128 stands for zero in the data rows.
How far apart are the two rows of each pair, measured in a hidden way? 0 means very close, and 20 very far. Two or three weighted sums of its numbers give each row a place; it is the straight-line distance between the places.
[126 154 155  92  94  92 111 125 159 141 111 108 128 158 150 147 128 123
 136 155 132]
[137 124 131 125 144 145 143 122 131 108 153 145 115 133 117 132 107 111
 132 104 144] >> 3
[121 129  92 154 120 124  97 167  96 161 100 121 138  91 136 105 172 165
 125 146  85]
[146 109 119 141 148 149 139 133 116 111 144 142 129 117 113 121 116 121
 123 110 135] >> 5
[124 114  69 177 126 133  91 175  71 167  93 119 159  73 130  88 194 182
 117 139  63]
[117 144 142 111 103 106 118 138 141 151 102 104 123 145 146 132 140 125
 131 154 130] >> 3
[147 140 198  81 148 135 189  62 187  70 186 143 102 193 122 167  45  57
 142 104 212]
[118 152 165  79  84  84 109 117 172 151 102  97 124 169 153 152 126 121
 136 174 143] >> 9
[114 158 144  99  81  79  92 136 147 174  82  98 136 140 153 143 157 144
 134 181 110]
[115 135  84 155 102 110  71 176  91 177  73 105 140  88 146  98 193 184
 125 166  62] >> 8
[122 148 179  81 104  94 134  97 178 119 129 111 110 179 141 158 101  94
 138 148 161]
[122 144 140 119 122 119 128 118 143 131 119 120 130 146 133 138 126 122
 138 136 136] >> 4
[131 133 149 114 130 130 146 104 147 112 144 129 121 151 122 142 106 109
 129 126 152]
[129 143 163  97 117 113 141 107 159 117 139 124 108 160 132 160 102 102
 132 126 158] >> 3
[104 165 131 118  80  84  82 145 135 189  69  91 129 132 149 128 168 157
 124 184  93]
[137 129 155 112 126 120 154  91 159 116 145 131 118 152 130 148 100 106
 131 126 156] >> 4
[146 103 117 141 163 164 157 121 116  92 170 158 127 114 108 128 106 109
 126  88 145]
[152  81  77 195 192 198 154 141  71  89 179 175 141  71 103  88 129 131
 121  70 122] >> 2
[122 171 205  47  74  69 135  88 207 139 112  94 108 199 152 178  93  92
 137 176 181]
[150  88  95 175 178 175 154 129  85  95 167 166 127  87 112 119 115 132
 119  78 127] >> 9
[121 134 114 144 127 126 111 146 113 146 116 122 131 117 128 113 141 142
 120 130 112]
[134 105 108 152 158 159 148 123 115 103 148 147 136 107 118 118 125 122
 122 102 128] >> 6
[122 125 111 140 119 123 111 146 112 145 102 118 133 123 124 124 157 147
 126 143 107]
[125 118  73 178 122 137  88 175  85 173  86 117 137  73 136  94 184 182
 117 135  63] >> 16
[130 154 158  94  94  90 117 126 158 147 103 106 127 154 144 151 118 126
 135 159 134]
[119 122  95 156 133 136 110 159 100 149 114 128 130 101 126 113 161 152
 130 138 105] >> 10
[102 176 165  86  59  64  91 131 169 181  73  82 123 169 157 156 142 137
 139 192 124]
[116 188 221  36  73  62 140  80 219 140 112  89 107 220 156 181  82  79
 148 176 187] >> 4
[133  99 105 168 176 177 150 122  99 104 169 165 128 101 102 116 115 115
 124  85 133]
[109 172 141  96  58  63  77 142 152 193  64  74 128 148 159 144 173 158
 130 199  99] >> 9
[170  21  42 238 255 255 214 112  31  13 255 239 131  39  54  79  81 104
 122   0 141]
[154  81  80 176 199 198 163 127  76  87 188 184 141  76  95  96 115 126
 117  50 121] >> 18
[137 112 133 129 156 155 150 118 129  91 166 150 128 133 118 129 104 106
 126  96 149]
[103 174 169  77  70  71  96 136 164 170  77  85 121 169 152 146 142 128
 130 193 125] >> 3
[152  68  67 193 204 208 164 133  64  80 183 179 142  67  96  92 121 131
 108  50 118]
[108 168 200  46  82  74 134  94 199 131 121  92 115 198 152 165  99  90
 143 173 173] >> 12
[139 122 134 128 141 139 145 114 130 105 146 136 132 135 119 142 109 113
 123 105 146]
[140  89 133 138 184 178 177  91 125  65 186 170 120 128  97 127  80  92
 126  67 173] >> 3
[127 134 113 144 135 135 123 140 112 132 127 130 130 115 130 119 142 140
 131 126 107]
[120 168 189  74  94  91 140 100 190 125 122 111 112 190 137 167  98  95
 136 159 176] >> 5
[114 129  89 152 111 122  94 165  92 168  90 113 142  91 135 103 180 164
 123 149  80]
[119 167 169  74  78  81 113 129 175 155  95  96 121 178 146 164 123 122
 134 171 144] >> 10
[130 128 156 108 138 136 160 101 155  97 161 140 123 157 118 145  90  97
 126 113 169]
[139  93 101 172 188 183 157 119  96  85 171 170 124  93 100 110 116 120
 126  78 131] >> 5
[136 108  94 164 156 158 133 150  86 124 139 150 134  89 118 101 139 144
 119 100 109]
[156 104 128 133 165 163 166 111 124  88 173 160 123 128 112 126  92 102
 124  83 166] >> 6
[109 175 170  68  52  51  83 132 177 180  73  77 132 172 169 151 149 134
 134 200 121]
[131 100  51 193 141 148  86 192  50 172 110 131 158  49 131  79 196 191
 113 126  55] >> 4
[154  93 121 145 199 192 189  95 115  56 204 176 114 121  91 121  73  85
 133  51 172]
[128 124 118 137 140 139 138 121 123 115 139 137 129 124 118 121 123 125
 126 119 126] >> 4
[110 180 192  48  61  58 101 104 190 163  85  83 118 188 162 166 121 115
 139 191 149]
[130 104  78 181 146 155 105 168  75 143 118 140 143  72 120  90 172 164
 117 112  84] >> 3
[127 138 157 108 135 131 155 104 149  98 153 134 115 154 124 155  89 105
 133 114 167]
[127 107  91 164 151 152 118 142  92 133 134 147 138  91 125 106 145 148
 123 110 106] >> 1
[103 104   0 243 101 126  17 252   4 255  17  91 171   0 142  36 255 255
 105 179   0]
[129 135 124 135 122 120 117 146 126 137 116 121 138 122 137 114 145 136
 124 136 120] >> 18
[133  97  95 169 157 158 129 146  91 109 140 147 136  89 118 103 138 140
 126  98 112]
[117 140 140 121 114 115 122 129 141 127 118 118 127 135 139 139 131 130
 133 136 126] >> 1
[136  92  88 174 170 174 141 138  84 104 159 163 134  91 114 106 134 136
 119  83 117]
[125 132  95 147 118 123 101 159 104 143 110 124 134  97 136 112 166 163
 122 133  93] >> 6
[128 159 158  93  94  90 120 120 162 150 108 105 121 160 144 154 121 121
 130 156 139]
[113 150 163  91  93  87 116 120 166 149 110 103 124 166 146 147 124 120
 129 158 140] >> 7
[132  83  84 180 172 178 138 148  86 112 146 160 138  77 108 100 139 141
 123  88 114]
[137 122 113 132 131 134 118 136 122 126 126 133 129 112 126 121 135 138
 129 123 116] >> 4
[139 110 153 108 170 158 185  90 151  62 193 156 103 158 107 144  60  77
 139  80 196]
[141 116 134 129 155 146 151 112 130  94 162 148 120 131 118 133 104 114
 130 107 152] >> 2
[124 124  99 153 125 130 106 137 103 153 108 124 133 106 131 114 160 150
 127 131  94]
[123 120 127 137 140 140 134 122 123 116 136 132 124 125 124 130 121 127
 127 123 128] >> 6
[102 154 116 121  73  79  69 159 122 197  60  86 136 115 153 116 190 177
 125 195  79]
[102 149 107 137  96 106  86 157 112 183  73  94 136 112 142 108 187 172
 125 172  83] >> 1
[117 147 142 113 102 104 118 131 145 149 105 109 125 140 147 135 136 136
 132 157 119]
[128 147 147 101 105  94 121 126 144 139 112 115 118 146 128 140 124 126
 136 145 132] >> 8
[138 109  91 169 153 155 129 147  89 128 141 149 136  86 110 106 145 147
 115 105 106]
[130 128 138 116 140 140 152 111 138 109 148 134 124 140 116 136 101 105
 131 111 146] >> 5
[139 103 126 140 160 156 151 113 117  90 160 150 127 128 121 127 105 112
 127  92 149]
[122 150 177  83  98  93 133 102 175 133 118 111 120 176 132 170 102 107
 136 157 156] >> 4
[135  86  87 177 179 182 147 131  81  95 166 162 131  94 105 101 122 129
 120  77 122]
[118 115  87 162 133 141 109 160  91 148 113 126 145  90 126 112 167 163
 116 128  91] >> 7
[128  66  12 241 179 193 102 195  19 145 120 157 161  14 108  51 209 190
 109  92  40]
[104 206 212  32  31  26 100 115 216 185  71  62 120 210 173 179 118 118
 139 222 152] >> 6
[128 139 176  90 128 123 155  94 170  98 151 136 106 175 134 165  81  88
 140 120 183]
[135 101  81 177 156 163 125 145  80 125 138 146 139  79 119  92 147 148
 122 100  97] >> 5
[126 147 161  86  91  91 115 119 167 150 107 106 117 167 141 145 123 120
 132 168 139]
[137  97 106 160 157 154 136 138  94 111 149 147 130 102 110 116 127 133
 130  91 124] >> 11
[121 105  58 179 124 134  79 197  62 179  85 116 154  57 133  79 206 196
 114 151  51]
[124 169 204  51  87  86 146  93 199 127 126 106 116 205 147 177  83  86
 139 158 176] >> 9
[140  97  96 159 169 171 142 128  89 105 155 158 137  90 117 105 129 132
 123  91 117]
[163  89 116 158 202 203 186 105 102  50 207 180 127 113  91 115  74  92
 126  48 168] >> 4
[147  69  77 199 209 202 166 134  67  77 184 181 134  69  93  89 115 119
 119  60 125]
[121 155 180  75 111 105 142 103 184 106 141 120 113 181 136 166  96  95
 140 134 172] >> 12
[113 154 130 114  88  88  89 145 131 170  87  97 137 129 149 129 160 152
 129 164 102]
[145 129 159 103 150 147 173  99 158  74 177 149 118 163 118 161  70  76
 134  93 188] >> 4
[129 100  69 189 161 173 121 162  67 124 130 147 140  67 112  86 156 158
 122  98  89]
[122 143 138 119 112 114 127 118 139 140 111 114 122 141 136 135 133 129
 127 142 132] >> 6
[142  77  46 206 187 197 134 166  46 117 149 164 141  46 104  76 157 152
 117  69  84]
[138 113 161 109 163 156 180  81 161  68 186 154 115 164 108 144  71  81
 135  92 188] >> 7
[ 90 189 167  80  35  34  72 131 177 205  40  66 126 169 171 150 167 153
 132 218 102]
[141 101 121 142 165 168 159 118 117  95 164 155 129 124 119 123 105 109
 128  86 147] >> 10
[125 146 164 100 110 103 133 113 158 118 132 117 126 153 140 147 108 110
 133 138 150]
[130 118 113 139 134 130 119 139 113 135 123 131 132 116 126 111 141 144
 124 118 114] >> 7
[ 96 179 157  86  56  58  85 141 169 188  65  77 128 163 157 145 162 146
 130 202 109]
[130 135 139 117 114 116 120 126 144 133 115 117 123 138 126 132 127 127
 128 145 132] >> 12
[138 114 120 142 149 148 139 122 122 111 157 144 132 115 111 121 123 121
 131 111 129]
[115 143 113 138 103 105  96 148 121 167  90 108 131 116 146 115 166 161
 127 159  98] >> 3
[108 133  83 160 105 114  80 186  94 185  73 103 144  89 144 104 194 177
 120 160  64]
[130 139 153  93 110 105 129 113 150 129 130 121 121 152 136 148 110 112
 128 149 144] >> 6
[122 108  92 162 146 154 129 145  86 127 135 139 136  91 118 102 145 145
 119 108  97]
[102 144 115 131  77  83  73 169 120 194  67  88 137 118 153 117 196 175
 119 188  76] >> 16
[141  97  79 179 158 162 123 152  71 131 137 148 147  78 114  93 153 158
 117 102  92]
[134 111  90 157 127 129 106 156  93 143 107 125 135  91 131 104 162 160
 116 131  86] >> 6
[130 142 147 105 107 106 130 105 146 133 122 117 127 145 136 140 117 127
 131 144 143]
[133 137 178  97 148 140 180  85 163  77 175 144 109 173 119 163  66  77
 135 106 184] >> 6
[138  94  63 188 158 162 109 166  58 143 126 145 152  59 118  72 172 171
 119  99  80]
[124 128 134 132 145 149 148 103 133 110 152 140 125 134 115 138 105 106
 127 122 142] >> 9
[139 111 152 115 166 158 177  79 144  78 182 156 120 151 110 143  72  83
 134  85 178]
[132 128 151 113 143 143 149 100 149  94 157 143 120 146 129 143  84  96
 130  99 164] >> 8
[143 109 126 142 168 162 162 106 122  84 165 156 130 124 111 126 104 105
 128  87 151]
[107 127  60 181 106 114  66 193  76 194  66 104 151  64 142  81 220 205
 114 163  36] >> 6
[125 147 166  96 105 107 136 111 166 124 124 116 115 165 137 151 108 110
 135 143 165]
[119 150 173  84 105 106 141  92 174 119 134 117 118 180 134 155  96  97
 137 146 163] >> 9
[124 123 115 136 125 125 115 140 118 140 116 119 138 118 127 112 143 138
 130 138 114]
[131 146 169  86 120 119 147  88 173  97 148 130 109 172 133 165  88  92
 126 132 181] >> 6
[128 165 193  69 101 100 148  97 191 118 139 117 119 191 138 170  83  89
 142 142 180]
[135 125 146 113 144 143 164 104 142  91 158 144 117 149 115 145  85 104
 125 106 161] >> 11
[133 125 121 133 127 129 117 144 115 133 123 132 131 117 129 114 136 134
 126 122 118]
[134 129 182  83 148 137 179  75 180  64 179 150 107 182 112 159  52  65
 136 104 200] >> 7
[141  93  77 182 177 178 145 134  77 100 161 162 141  76 107  79 139 136
 122  79 105]
[110 115  72 176 113 119  79 174  75 188  68 105 148  78 138  91 203 184
 113 151  52] >> 6
[116 115  96 154 122 129 112 161 102 154 107 118 142  96 128 106 165 162
 123 132  92]
[132 104 104 154 149 151 122 144  97 128 131 136 131 102 120 108 131 138
 124 103 119] >> 6
[102 170 182  70  73  71 111 111 187 160 101  89 120 179 152 161 118 114
 138 173 150]
[118 188 212  38  55  56 120  89 214 148 100  81 113 208 167 185  97  96
 137 192 174] >> 9
[133 125 130 123 132 134 138 130 128 112 135 135 122 126 124 129 123 120
 125 119 133]
[134 145 153 122 118 115 130 116 148 130 127 125 133 152 130 145 111 114
 132 137 147] >> 8
[130 143 129 113 103 105 115 138 133 148 117 116 135 135 134 138 138 142
 132 147 121]
[133 107  99 162 148 142 122 136  96 126 134 138 137  97 121 108 139 147
 123 111 106] >> 10
[129 111  86 171 144 149 111 151  82 143 114 131 137  85 123  96 160 156
 116 129  84]
[150  82  76 184 188 188 142 143  72 106 160 165 139  76 102  94 128 137
 122  67 112] >> 4
[120 140 147 116 120 118 134 105 145 122 128 129 124 148 130 144 111 116
 129 136 138]
[147  78  69 191 197 200 153 133  70  89 168 171 131  74 100  93 124 136
 123  67 117] >> 13
[131 142 183  87 134 120 169  80 185  88 160 134 116 183 127 168  71  71
 141 114 192]
[133 128 132 120 121 117 128 125 138 123 128 125 127 135 132 128 130 134
 125 139 137] >> 12
[133 133 168  97 137 132 162  97 159  97 158 137 118 164 128 144  83  86
 130 113 184]
[129 143 161 102 115 112 134 111 156 120 128 116 120 163 132 141 110 111
 135 141 151] >> 4
[131 119 141 117 145 141 152 107 140 105 152 141 116 138 120 135 105 107
 127 119 155]
[129  96  69 176 144 150 105 172  75 148 121 135 141  68 119  88 173 171
 121 114  78] >> 6
[135  85  88 166 171 166 133 147  86 112 152 156 134  84 114 100 140 140
 123  88 113]
[131 154 169  86  96  98 127 116 167 134 118 105 117 168 143 146 119 110
 132 149 148] >> 4
[144  81  64 200 180 184 126 148  58 108 146 163 146  61 102  86 150 150
 118  78  94]
[121 143 153 104 120 118 140 114 152 128 132 125 123 151 137 147 103 112
 130 131 153] >> 2
[138 129 154 104 130 126 138 103 144 109 146 134 122 148 129 150 102 106
 129 118 156]
[120 117 106 144 126 127 120 136 112 144 109 123 140 111 130 118 145 145
 129 140 106] >> 4
[141 108 127 133 158 159 155 108 124  92 161 155 127 126 117 121 109 107
 124  95 147]
[126 119  92 162 134 137 108 146  96 142 115 125 143  97 128 101 166 156
 120 131  89] >> 4
[139 124 164 108 152 145 177  84 157  78 175 147 120 158 113 155  72  82
 129 104 179]
[119 129  64 182 101 111  61 193  76 199  64 102 148  66 146  91 208 195
 120 173  47] >> 12
[149  79 103 167 202 202 179 112  94  69 197 177 115 104  95 108  89 103
 131  56 155]
[137  79  74 192 188 191 142 127  68 106 162 163 126  72 102  93 139 144
 123  68 113] >> 4
[127 101  99 153 150 157 127 140 100 118 137 142 141  97 118 114 141 138
 123 110 110]
[142 107 121 140 165 169 158 111 116  85 170 154 127 121 119 120 106 110
 120  93 141] >> 5
[133 123 147 130 144 139 153 110 141  97 154 144 123 142 116 134  95 103
 128 107 164]
[142 116 132 145 164 160 152 113 123  88 167 153 125 130 107 129  92  99
 126  89 151] >> 3
[125 130 140 117 128 129 136 118 143 118 138 132 124 140 123 131 115 119
 135 122 142]
[148 104 144 126 180 179 186  83 133  57 198 170 117 136  96 141  70  85
 130  68 184] >> 4
[160  73 119 158 220 218 207  89 108  32 221 197 121 114  81 126  55  77
 129  33 183]
[152 100 125 144 178 178 169 101 118  79 183 167 123 124 101 124  87  95
 132  73 156] >> 6
[127 133 140 115 119 123 130 122 141 140 122 117 125 144 144 141 126 123
 129 137 131]
[127 159 183  71 108 101 145  94 184 115 136 118 110 187 138 159  85  91
 130 143 168] >> 7
[125 132 154 107 126 123 150  99 157 112 142 124 111 152 121 146 102 106
 135 133 161]
[132 130 125 133 133 137 131 121 122 129 133 134 115 125 123 128 125 123
 124 119 128] >> 3
[121 154 165  77  88  90 117 116 169 150 102 104 126 161 148 153 130 126
 134 164 138]
[111 115  46 200 121 136  73 196  55 188  73 112 141  58 134  71 222 202
 119 143  41] >> 8
[137 126 132 125 139 130 133 117 133 118 134 134 120 134 125 125 116 114
 125 125 133]
[137 108 126 138 158 157 145 117 122 112 152 149 125 120 113 133 105 114
 126  95 139] >> 6
[127 132 127 119 121 120 126 129 129 135 126 125 124 123 134 125 130 134
 127 132 131]
[141  95 104 162 184 187 164 120  97  80 175 167 125 101 101 106 112 116
 127  74 141] >> 1
[113 175 167  75  73  69 107 125 176 156  94  86 119 167 155 152 129 127
 139 190 143]
[141  85  72 192 184 191 141 146  67 103 156 165 134  66 100  90 140 144
 118  83  98] >> 9
[133 132 154 102 133 130 149 103 158 101 152 137 115 159 130 146  85 100
 131 124 172]
[157  72  99 172 215 211 185 107  86  52 210 190 127  95  83 106  80  95
 125  41 158] >> 8
[129 138 136 123 117 115 118 129 138 142 121 120 126 135 130 133 127 128
 128 136 125]
[127 114  94 161 142 149 118 150  95 127 128 146 124  95 117 115 152 148
 118 115  98] >> 4
[110 169 147  97  71  69  87 140 155 177  76  84 134 150 157 139 154 147
 131 188 108]
[124 136 155 109 141 137 158 100 156  99 157 142 124 155 118 153  93  96
 137 114 173] >> 3
[138 109 135 133 162 155 163 116 132  86 165 151 118 136 112 133  93 105
 133  95 155]
[121 144 121 126  92  91  87 156 122 174  78 101 139 127 139 130 167 158
 118 168  93] >> 6
[102 178 165  80  55  56  90 134 164 183  74  78 125 168 165 164 149 148
 131 201 117]
[130 139 133 120 126 129 133 128 132 122 127 127 135 130 133 122 129 126
 132 132 135] >> 7
[107 155 155  95  86  86 105 133 154 159  94 100 133 151 153 140 137 138
 135 172 121]
[123 156 183  76 102  93 140 106 182 117 124 113 118 181 142 165  97  94
 130 153 164] >> 6
[135 109 125 139 159 153 145 115 113 105 154 150 130 121 115 123 118 116
 124 101 134]
[119 132 107 142 130 130 112 141 109 140 114 121 131 110 131 106 155 149
 128 136 111] >> 8
[134  93  88 179 177 177 137 131  83  99 155 161 133  87 107 104 128 131
 121  86 111]
[121 141 133 123 113 116 123 126 134 137 120 124 121 140 135 137 127 132
 122 143 132] >> 6
[126 177 158  91  61  58  84 144 161 181  66  83 134 158 160 146 159 143
 139 193 116]
[114 138  85 157  90 102  64 183  98 193  67  98 140  88 148 103 202 186
 123 162  63] >> 4
[114 171 178  75  78  73 119 126 180 148 103  93 120 180 152 161 122 115
 142 171 148]
[132 138 146 111 123 120 133 117 146 119 139 123 119 146 126 144 113 111
 135 130 149] >> 4
[111 164 155  95  75  76 100 139 164 175  82  88 130 157 153 150 142 136
 130 183 121]
[131 163 214  45 100  92 163  64 213  97 148 110 109 208 139 182  61  72
 143 144 213] >> 3
[111 145 124 122  86  90  83 154 122 173  74  96 136 128 145 126 177 163
 128 181  93]
[140  74  72 209 205 208 160 138  65  86 177 181 127  70  93  88 126 126
 122  63 115] >> 13
[136  95  68 185 159 167 116 161  74 124 135 147 150  62 108  95 157 161
 116  97  84]
[108 165 111 127  66  69  58 178 119 206  48  76 137 113 160 120 195 181
 125 203  63] >> 5
[120 133 106 154 121 123 105 149 109 155 104 116 128 104 132 116 160 148
 129 146 104]
[139 113 163 107 171 165 192  77 152  58 194 164 116 165 112 153  54  64
 136  84 199] >> 9
[126 100  62 190 153 157 105 177  62 145 113 140 147  58 120  84 177 178
 118 109  65]
[113 141 119 131  84  85  85 163 124 182  77  91 131 117 146 130 175 167
 124 178  87] >> 8
[106 141 113 138 101 109  97 152 116 169  87 107 129 113 139 116 169 167
 126 162  90]
[139 114 111 140 142 145 130 131 111 116 140 146 133 116 125 121 126 134
 128 112 121] >> 3
[125 164 194  67 101  92 151  87 195 114 136 114 111 198 134 186  78  87
 145 144 180]
[134 144 166  97 109 105 139 111 161 130 127 119 114 164 133 148 108 106
 136 143 154] >> 5
[130 149 198  65 125 114 172  75 192  88 160 133 108 198 122 167  60  67
 137 126 198]
[106 209 236  10  21  14 107  93 239 171  66  56 116 237 176 203 104  99
 146 225 175] >> 7
[119 154 157  98 100 102 127 118 155 135 118 114 131 156 140 140 120 121
 130 149 149]
[129 116  98 140 129 128 109 153 107 141 118 126 141 105 133 108 154 152
 127 127 100] >> 5
[126  98  99 157 154 160 136 133 101 114 141 144 148  97 119  99 136 137
 125 105 114]
[113 128  77 170  99 103  69 194  81 199  63 101 151  75 142  96 208 201
 121 163  48] >> 9
[108 178 188  66  63  57 106 108 196 170  94  80 119 190 157 163 122 117
 140 198 151]
[120 151 111 125  76  81  71 178 118 197  67  85 146 117 155 114 187 175
 129 181  79] >> 6
[135 107 120 145 158 160 149 119 117  98 164 152 125 112 110 125 107 113
 121  95 139]
[136  89  83 173 172 172 138 149  81 113 138 154 129  89 115 110 139 141
 123  98 106] >> 5
[118 150 141 122 110 110 119 131 141 144 113 108 134 140 136 138 128 130
 127 149 127]
[114 190 187  56  37  40  90 133 190 183  65  72 128 180 173 159 145 135
 135 209 136] >> 9
[142 113 135 124 160 152 161 106 133  81 166 152 119 132 115 132  92  95
 133  98 159]
[145 121 164 107 168 159 189  82 156  63 191 165 111 159 110 145  57  68
 135  78 195] >> 3
[132 143 150 101 107 106 130 116 153 135 123 115 116 155 142 145 116 118
 133 146 147]
[126 136 136 119 120 119 126 127 144 131 123 126 125 139 126 136 121 125
 132 131 129] >> 3
[120 137 132 127 119 114 122 130 133 138 118 116 138 126 129 135 138 131
 129 137 124]
[113 147 125 128 103 106 102 135 128 158  91 104 129 128 140 123 155 148
 120 163 104] >> 8
[131 119 104 153 153 151 145 132 108 113 143 146 125 112 118 118 128 128
 124 102 121]
[104 156 136 118  83  84  89 147 144 172  79  87 129 137 149 136 161 147
 135 184 106] >> 13
[116 165 146  99  74  75  91 145 152 174  72  86 130 147 159 138 153 146
 130 175 110]
[132 139 157  99 124 119 144 106 158 106 144 127 122 161 126 149 104 107
 130 135 164] >> 5
[121  84  19 221 149 165  76 208  24 171  97 133 163  15 121  60 219 216
 106 115  23]
[136 146 201  64 131 122 172  73 197  79 170 140 111 200 124 170  49  67
 143 120 206] >> 1
[158  63 108 175 239 231 214  81 100  12 233 209 110 103  78 112  62  73
 131  22 173]
[132 134 187  81 146 140 179  74 178  65 180 150 102 184 118 174  53  62
 138  98 197] >> 7
[123 121 108 145 132 135 124 144 109 145 127 123 136 111 127 113 139 133
 120 124 107]
[129 138 133 113 107 106 109 151 136 152 111 113 135 127 145 130 140 139
 125 153 113] >> 12
[119 108  86 176 135 142 102 169  78 157 104 130 148  78 128  97 169 164
 116 126  78]
[146  93 117 146 192 188 180 108 114  68 193 172 125 119  98 114  85  95
 127  65 164] >> 3
[108 168 141  98  70  70  84 146 152 188  73  84 138 148 155 141 159 156
 129 193 111]
[159  78  79 186 207 202 169 123  73  74 185 182 135  75  95  96 103 130
 123  57 128] >> 18
[115 153 134 116  86  93  99 137 138 169  86  97 124 138 146 140 161 152
 130 168 112]
[124 123  94 147 124 129  94 160  98 156 103 120 143  97 136 103 170 157
 122 137  87] >> 4
[134 134 150 102 118 115 127 127 146 120 126 119 135 145 132 137 115 118
 129 139 142]
[136 116 143 128 156 152 160 105 145  91 165 148 122 147 116 141  87  95
 137  97 166] >> 6
[122 139 139 113 108 106 122 135 144 144 115 116 121 149 139 139 134 128
 136 136 128]
[129 114  85 177 148 153 120 147  86 130 127 138 135  80 120  96 157 151
 119 115  94] >> 11
[129 107  76 175 158 161 118 154  75 124 129 138 136  79 112  93 156 146
 117 110  93]
[150  94 115 148 186 177 167 107 104  85 185 170 127 116  98 113  93 102
 128  81 150] >> 3
[ 97 195 175  63  17  18  57 162 186 215  31  50 127 177 182 158 176 160
 133 239  92]
[131 146 180  83 115 110 150  77 180 109 142 125 117 186 135 167  80  91
 133 141 185] >> 8
[129 134 129 121 116 120 123 140 127 144 119 119 128 124 129 128 135 127
 133 132 126]
[109 148 113 136  93 100  86 153 115 176  81 102 145 110 148 111 176 162
 118 164  90] >> 7
[127 163 186  70  89  80 131  94 188 136 114 104 116 185 145 172 103 102
 135 162 165]
[126 105  61 186 138 145  93 171  69 154  98 131 145  69 125  83 181 176
 123 127  64] >> 5
[123 120  52 182 109 122  57 202  59 198  59 107 156  53 141  74 222 217
 119 149  34]
[137 119 168 100 140 140 164  92 164  79 164 145 112 159 113 149  76  88
 133 105 182] >> 9
[120 163 156  91  78  79 107 131 167 159  94  91 131 155 149 149 142 133
 130 174 132]
[120 168 192  60  72  58 118 117 196 156 101  92 122 191 153 174 112 109
 138 180 160] >> 6
[145  73  51 202 184 194 129 157  49 114 160 168 140  50  97  78 151 158
 111  70  89]
[152 112 135 135 171 168 179  96 123  65 178 165 116 133 104 125  82  96
 136  87 168] >> 5
[136 110 100 157 153 157 132 136  97 119 145 144 128 107 116 110 133 137
 123 105 115]
[109 157 136 113  79  83  96 141 142 181  77  88 127 135 152 140 159 157
 128 188 102] >> 4
[111 165 145  93  75  82  93 137 155 172  79  89 130 144 157 135 156 154
 134 180 111]
[132 141 152 105 118 109 132 117 145 131 127 122 117 149 129 142 113 118
 136 134 143] >> 12
[147 119 154 111 148 142 164  96 145  76 171 150 122 153 119 144  85  88
 131 100 167]
[141 113 140 123 165 156 166  97 139  79 169 154 130 143 113 136  91  90
 135  95 167] >> 3
[138 119 103 154 134 132 115 137 105 143 118 124 141 108 125 104 156 144
 124 123 102]
[130 135 169  89 125 119 156 103 166 101 147 138 108 165 126 151  81  97
 134 132 171] >> 12
[114 144 144 109 101  96 116 136 148 148 104 108 125 141 141 149 140 127
 130 164 128]
[143 150 200  72 126 114 176  69 193  86 170 137 107 198 125 167  59  61
 143 126 205] >> 3
[146 110 142 124 176 169 184  92 143  71 194 167 120 149 106 137  76  83
 132  73 177]
[151  84 116 156 200 195 188  99 113  43 201 179 117 113  95 113  78  90
 132  61 172] >> 10
[116 129 129 134 124 128 122 130 132 134 126 124 128 131 130 132 129 132
 125 137 123]
[119 157 133 108  79  81  88 140 137 178  81  92 133 137 147 141 161 149
 129 174 102] >> 4
[135 156 176  79  96  94 136  99 177 125 123 107 125 176 143 156 108 107
 130 153 165]
[127 120  94 148 104 111  91 183  91 175  88 107 153  88 138 103 183 180
 116 147  73] >> 3
[116 162 141 102  69  74  85 145 145 181  68  79 140 143 154 135 168 156
 130 182 101]
[146  85  90 176 188 183 156 128  79  86 175 173 129  81 100  99 124 129
 122  64 129] >> 12
[133 139 217  58 141 132 201  49 210  55 191 145  95 216 116 182  21  35
 144 105 240]
[141 103 131 132 172 168 169  99 122  79 176 162 117 133 107 129  88  96
 129  85 159] >> 2
[125 140 151 109 126 127 145 107 154 120 142 129 113 150 136 142 106 114
 129 125 154]
[129 104  77 169 134 143  94 169  81 149 107 128 144  82 120  93 164 168
 120 118  76] >> 4
[122 162 192  63  90  81 146  98 193 125 123 102 108 194 144 172  93  91
 138 168 169]
[143  93 104 158 168 172 148 128 106  92 157 158 123 108 113 119 125 122
 128  90 132] >> 8
